Where one turn sends some rows of the set: a few examples, then the rows asked:
nas: [  5  18  -3   2 -15  -3  -1  -2  -6  20  12 -10  -5  20 -13 -13   4   9
  -2  11  12  -6  27 -10   5  -4   9  -2 -14]
Ziful: [ -3   5  11  -6 -23  12 -18  -3   0   0   8 -14 -13  16  -9  -2   0  -3
 -15   7  16  14  17 -27   6   8   1   0  11]
tosut: [  6  21   7   9 -14   1  -6   3   5   8  22  -9 -11  -1 -12   1  -2  -7
 -18   1   4  20  20  -7   2  -1   6  24   5]
tege: [  0  17  16  -4 -15  -2  -8  -3  -1  18  28  -4  10   7  -6  11   8  -9
   1   8  11   6  34   7  -6  -1   9   5   9]
semed: [  2  27  -7  -7 -14  -7 -23  -6   1   0   4  -8   0  14 -16   5  11  -9
 -18   3  14   2  10   3  -5   2   8   6  12]
Migod: [  4  11  -7  -7 -10  -4  -3 -10  -8  11  17  -9  -8  15  -5   6  11   7
   5   9   0   4   9 -31  17  -5  -4  -2  -4]
mopa: [  1  -2   3   0 -14  16  -7   0  13  12  20  -4 -17   0 -23  11  -1  -4
  -4  15   6   7  11 -30  -1  -3  11   5   8]
gabet: [  1  12 -12 -25  -8   4  -5  -6  -6  -4  11   1  -8  13 -15   6  15 -19
  -9  15  -7  10  16  -3   3  -4   9  -2  13]
Vef: [ -4  10  -1  -2 -19   1 -14   3  -7   2   8  -9  -1  12  -1   4  23  -1
   6  -6  14   6  20 -19   6  -1   8  14   7]
luzed: [  5  16  -7  -9 -15  25   2  -9 -13  23   5  -7 -10   8  -7  16 -11   6
   1  13   5   6  25   4  -3   8   6  -3  -3]
nav: [-11  10  -1   8 -24  12   0 -11   2  10   7  -7 -10  10 -12   9   8 -15
  -3  -7  16   1  33   2   3   8   9  11   3]
lifo: [ -3  22  -3   3 -14  -9  -4  -4  -8  20  -6  -2 -10   7 -10   9  -2  -3
 -11   6  30  -4  22   0 -10  -5  11  -2   5]
Meseb: [ 11  15 -12  -5 -22   1  -3 -13   6  13  20  -5  -5  20 -19   0  -1  -5
  -5  21  13   2  14  11  -5   9   9  -7  -2]
Sile: [ -8  15   5   1  -3   6  -7 -10  -8  13   4   9 -16  -3  -8  -5   0   9
 -11  15 -12  -1  33 -12   6   5   4   1   1]
lemav: [ -1  19  -6   1 -10  12 -12 -17   4   8  16 -12  -8  -7 -11  20  -1   6
 -14  20  -7   4  12 -21  17   2   9  18   3]
ver: [ -9  11  -3   0  -7  -5 -16   0  -2  12  19   5  -7   2 -16  25  -9 -11
  -6  34   2   1  15 -18  -4   4  19  13  13]
las: [  7  14   0 -20 -30   9  -3 -23   5   4  14  -8 -10   8   4  13   0  -5
  -3  26  13  16  14  -2  -1  -6   9   0  14]
pufum: [  0   8  -1   9 -11  13   4  -9   3  22  10 -20 -15   6  -1   8   4 -13
   2   8  21   3  19  -6  14  11  -1  10  11]
nese: [ 16   5 -13  -5 -10  -5   1 -24  -4  19  25 -20  -4   2 -13  10  -1   4
  -2  18  10  10  16  -7  15   2   9   1  10]
sunar: [  3   0   0  -8  -7  -6   3  -1  -6   8  12 -19  -6   7 -14 -14  14  -5
   0  24  14  -4  26 -15  -3   0   5  -1  -4]
sepu: [ -8   6   4  -9  -4  -1 -16  -1  -8  15  10   6 -15   1 -19   5   8  -4
  13  26  11   8  26 -18 -10  -1   8   5  21]
feri: [ -2  12  -5  -5 -13  -2  -7 -13   9  10  33  -2 -13   5 -13  10   9 -22
   8  23   1   9  18  -2  -9   0  11   5  12]
fuv: [  3   1  -4  -5 -19 -12   2  -5  -5   9  27   1 -12   0 -11  19   7   7
 -16  29   5   7   8 -19   8  -7   8   4   2]
siz: [  0  13  11 -15  -9  11 -17  -6   2   8  -3 -17  -1  12  -4  13   3   1
 -15  16   5   2  29  -1   7   1 -16   4   1]
lipu: [ -5  14  -3   1  -1  -5 -15   2 -15  22  -4 -20 -13  17 -14  11  -7  -8
 -14  15  13  -1  29  -2  -4 -10  16   9  13]
Vitot: [  3   8 -10  -8 -16 -13 -11   0 -18  13  14  -3 -17  12 -12  11   2  -7
 -31  13   4  12   9   2   0   4  -7   6   9]
Bolu: [ -7  14  15  -1 -16  -9  -4  -9 -20  16  22  -9  -4   8 -17  11   6 -15
  -7  26  12  12  24  10   3   5   2   5   9]
derop: [ -8  13   0   4 -17  -8  -9  -1 -26  15   5   1 -23   6  -5  10  -3  -5
 -12  21   4   7  12 -14 -15  -9  10  -8   0]
Pob: [ -7   7  -4  -3 -23  21  -6 -20   7   9  -1 -15 -21  11 -11  22  -9  -8
  -2   8  11  10  19 -16  -6   2  11  -1   8]
som: [ -5  12  13 -10 -13 -12   2  -3  -5   6  14   8   2  17  -6  18  -5   4
  -3  14  15   8  26 -22  10   8   1  13  13]
zaluv: [  3  32  -3  -9  -3   1 -17  -4  -8  -4  15 -14   4  13  -4  26   1 -10
 -17  16  -5  13  19 -10   4   0   8  10   6]
godiz: [  1  10 -13   5  -3  14 -17  -5  -9   6   3 -13  -9   3  -1  20  -8  -2
  -4  28  -2   7  36  -5   3   7  15  15   6]
kogul: [ 12   3   0   9 -12   0   5  -4   7  11   4  -8  -8   7 -15  16  -3  13
 -12  22  12  14  30 -12  -9  -2  18  -2   0]
fafi: [ -7  12   6  -8 -16   2  -9   2 -29  22  13  -2  -3   2   5  10   1   0
  10  10   6   5  30  -9  -3  -2  19   0   7]
fitog: [-11   5  -1 -12 -16   3 -15  -3  -6   7   7  -2 -19   1 -13  18 -11  -6
 -32  12  -2   2  13 -22   6  -2  11  -3   6]
nizek: [ 13   9  -4   2  -6   9 -21   6  -7   4   8 -11   1  22  -5   5   4  -9
  -4  10  -2  14  11 -21   6  -9  16  -4   7]
togis: [  0  27  -1 -17  -4   6  -1   2  -8  13   5  -7  10  12  -7  12   4   0
  -9   7   2  -2  32  -5   0  12  -3   7  -6]
Mal: [ -7  14  -7   4 -32  10 -13 -17 -18  18   3  -7 -18   8  -4   9  -4  -5
   0  22  -3  17  12  -3  -3  -1   9  16   1]
roram: [  1  11  -8   0 -11  -4  -9  -8 -18  24  -1  -5  -2   5  -6  10  -1  -8
  13  14   7   8   1 -27   0   5   9   1  10]
tufi: [ -8   5 -14  -7 -11 -19  -6 -12  12  21   6  -2  -9   5 -17  11 -10 -14
 -13   5   4   3  25  -5   5  12  13   6   7]

tege -> nav
las -> Mal
Where do these go?
tosut -> tufi
fafi -> Vef
zaluv -> feri
lemav -> ver
Ziful -> Vitot
Bolu -> pufum

Where one turn sends some rows of the set: a few examples, then the rows asked:
bedud: [ 35   2  11   5   2  -3  -3  -5 -18   7  -4   5  17  -5 -14   9  21  -3
   1   5   3   6  -8  -6  13  10  12   9  17   1   5   8   4   7  -9  31
  -6   1   9  16   0   8  -3 -12  -6 -12  -3  -5  13   0]
fuzev: [ 11   7  -6  -1  11 -22  -2   3 -10   9 -14  -3 -22  -9  -2  17  14 -10
   8 -14  -6 -27  10   9   2  13  -3  17   9   5   3   6   0  13  -8 -21
  -8  -1   0  15  19  -1  -1 -17   3   3 -12   9   4  -9]
Zap: [ 31   2   6   8   1  -5   1  -4 -16   4   0   5  17   0  -9   0  23  -3
  -1   9  -5   9  -7  -7  10  10  11   6  20   1   3   8   0  11 -11  32
  -7   2  15  15   2   9   2 -13  -3 -10  -5  -7  10  -6]
gesam: [ 17  -3  -2  -3   5 -16 -10   0  -6   6  14  -5   3 -20   7  -4  16  20
  -8  -6  -3 -16   4  -3  -1  15  -3  24  11   1   5   4  -6   1   9  -3
 -10  -9  14  14   7  -1   9 -36  -4   0   2  -3  12   2]
Vuba: [  6   2   0  -3   6  -8 -11   6 -13   7 -10   1 -29  -9   4  12  14   6
  -6   1   1 -25  -3  12  -3  20  13  12   8   9  10 -10  -6   5  -8  12
   0 -12   9   9  14  -2  -7 -17  -4   4  13  12  -9 -15]
nurav: [ 22  -5  -5   9   0   1  17  -4 -19   2 -24  -2  -2   6 -10   2  11  -6
  11  15   5  -6  -6  19   4   5  -7  -5  28   7  16  -4   9  19 -13   9
   2   3  17   9   0   2   4 -10   3  -2   3   6   5  -5]
rov: [ 17   0  -5   0  10  -9 -20  -2  -3   8  14  -5  -1 -17   6  -8  24  21
  -6  -1  -4 -12   5   1  -1  20  -5  24   7   0  -3   0  -6  10   8  -4
 -10  -3  13   8   8   0   5 -35  -4   2   0   0  12   3]
Zivit: [ 28  -3  17   7   3  -4  13   4 -15   8 -24   8  -2  -4  -7  -5  13   2
   0  14   2  -3  -1  15   7  17  -2   0  21   8  16   3  17  19 -10  -3
   4  17  19   5   9   4   5 -11  -4  -3  -2  10   8   2]
vamo: [ 25  -1  12   9   6  -6  11   3 -16   8 -30   7  -1  -5 -11  -6  14   2
  -3  11   1  -2  -2  16   6  15  -3  -2  20   8  22   0  23  15  -5  -2
   3  14  20  10   8   0   2 -14  -4  -4  -2   8   8   5]
Gel: [ 31  -2   9  10   2  -2   1  -1 -20   4   1   7  18   0 -10   4  18  -4
  -3   7   3   8 -11  -3  14   8  13   9  17   5   3   6   6   8 -10  30
  -7   0  11   9  -2   9  -5 -12  -3 -12  -3  -5  10   1]
rofod: [ 20  -4  -3  -3  10 -12 -10   2  -2  10  13  -1   2 -18   3  -8  18  24
  -8  -3  -2 -17   0   4   0  18  -5  25   9   3   1   2  -8   1   7  -1
 -15  -6  14  11   8   1   9 -34  -4   0  -2  -1  15   4]
zib: [ 17   8  -8   2  15 -23  -2  -1  -8  12 -11  -6 -24  -7  -4  14  13  -7
   8  -3   1 -28  10   8   0  17  -3  14  11   8   4   3   2  12  -8 -20
  -6  -2  -4  10  14  -2  -4 -19   2   8 -17  11   3 -12]
rakip: [  2   1   0  -5   6  -5  -3   4 -15   5 -12   6 -26  -9   2  14   7   4
  -2  -7   1 -27   1  12  -3   9  14  13  11   2  19  -5 -10   4 -11  11
  -7 -10   9  14  16   1  -4 -20  -3   1  14   7  -8 -14]
zofur: [ 21  -4  -4   0  12 -11 -13  -5  -3   5  17  -4  -1 -16   3  -9  16  21
  -5  -3  -3 -10   4  -2   1  17  -1  24   8   1   4   2  -9   4   2   1
 -10  -5  12  12   8  -2   3 -43  -6   3  -1  -1  12   0]
zem: [ 17  -1 -21  -7  -5  -5 -19  -3  -9  -6   2  -5  -3  -3  -7  15   0   3
   8  -4  -3 -14   3   2   7   3  -4  22  14 -14  -2  -3  -4  -3   7  -4
 -10 -12   2  13   1   0  -7 -28  13 -14   7  -3   6   5]
ved: [  4   1   3  -4  10  -4  -6   4 -12   5 -11   5 -25  -6   1  14   4   6
  -4  -2   3 -23  -3  14   5  14  11  14  10   9  13  -9  -7   3  -8  15
  -7 -11  11  14  21   1  -2 -17  -4   6  15  10 -12 -13]
saz: [ 13  11  -6  -2  13 -20  -2   1  -4  10 -12   0 -21  -9  -8  21  12  -8
   8  -8  -2 -23   6   7  -3  17  -4  14   9   9   1   7   4  16  -3 -21
 -10  -4  -4  10  17  -1   1 -11   4   5 -15   8   4 -10]
gug: [ 20   1 -22  -4   1  -2 -21  -9  -6  -4   5  -2  -7   0  -9   8   3  -1
  12   1  -3  -6   4  -4   2   7   1  22  14 -14  -4  -7 -11  -4   6  -3
 -13  -6   1  11   1   0 -10 -29  12 -14   2  -3   4   4]
Sufe: [ 34  -1   3  16   5  -4   2  -2 -12   5  -3  -1  25  -7 -10  10  16 -13
   4   2  -4   6  -8   7  15  11   8  10  11   1  -1   6   9  19  -2  12
  -9   9   4   8  -8  12   1 -20  -2 -12 -14   1  14  -3]
Kot: [ 33   2   2  12   2  -1   0  -5 -12   1  -1  -1  18  -7  -9  10  14 -14
   5   5  -6  10  -4  10  13   8   5   9  15  -3   0   5   9  24  -7  17
 -11  10   7  15  -7  12  -2 -24  -2 -14 -16   2  16  -5]
fiba: [ 15   2 -21  -3   0   2 -28  -8 -10  -4   7  -3  -8   0  -7   6  11   4
   6   1  -3  -7   3   2   4   7  -3  20  12 -11  -4 -10  -8   1   6  -1
 -10 -11   2   9   2   0  -8 -21  14 -10  11  -1   3   8]
zotek: [ 22  -5  -4   8   3   6  14  -2 -21   5 -30  -1   0   7 -19   3  14  -5
   8  11   8  -7  -5  15  10   6  -8  -4  25   7  17  -6  12  14 -12   1
   2   7  18   9   3   0   6  -9   1  -1   1   5   5   2]
pafo: [ 14   8 -11   0  10 -19  -9   4  -9   9  -9 -10 -25  -7  -6  18  19  -6
  10  -5  -2 -25   5  11   0  20  -2  15   7  10  -1   1   3  17  -6 -18
  -4  -6  -3   8  12  -3  -4 -13   5   4 -13  11   2 -12]
detu: [ 31  -3   9   6   3  -8  14   8 -14   6 -24   7  -6   1  -3  -6  15   0
  -1  14  -3  -2  -1  16   3  14  -2   0  22   7  17   4  23  20  -8   0
   5  14  21  11  10   1   2 -14  -2  -3  -9   8  12  -1]
Zipi: [ 17   0 -23  -6  -1  -2 -20  -3 -10  -5   4  -2  -4  -4 -10  12   0   3
   7  -3  -3  -5   1   3   5   4  -1  25  15  -7  -2  -7  -4  -2   9  -2
 -14  -7   1  15   0   0  -7 -21  17 -12   8   3   2  10]
Sideb: [ 26  -7   1   7   1   7  16  -5 -18   4 -23   3   0   7 -15   4  12  -7
  10  10   7  -2  -6  13   8   6  -8  -4  22   5  15  -1  12  19 -13   0
   4   5  15   6   3   2   8  -5   3  -2   4   7   3   1]
Mog: [ 37   3   6   9   3  -4   0  -9 -13   5  -4  -4  24  -9 -14  12  15 -14
   2   2  -6   6  -6   7  16  10   7  10  11   0  -2   3   7  19  -5  17
  -7  10   2  13  -6  13   4 -23  -7 -10 -12   4  15  -2]
zera: [  8  -1  -6  -3  11  -6  -5   4  -9   8 -14   7 -27  -5   2  13   5   5
  -2   0   3 -22  -1   8  -4  14  14  11  10   5  18  -8  -5   3  -9  11
  -1 -10   9  12  13  -2 -10 -22  -5   7  14  12 -11 -16]

Sideb -> Gel
zotek -> bedud
Where do these go?
saz -> Zipi
zofur -> zib
detu -> Kot
zem -> rakip
pafo -> fiba

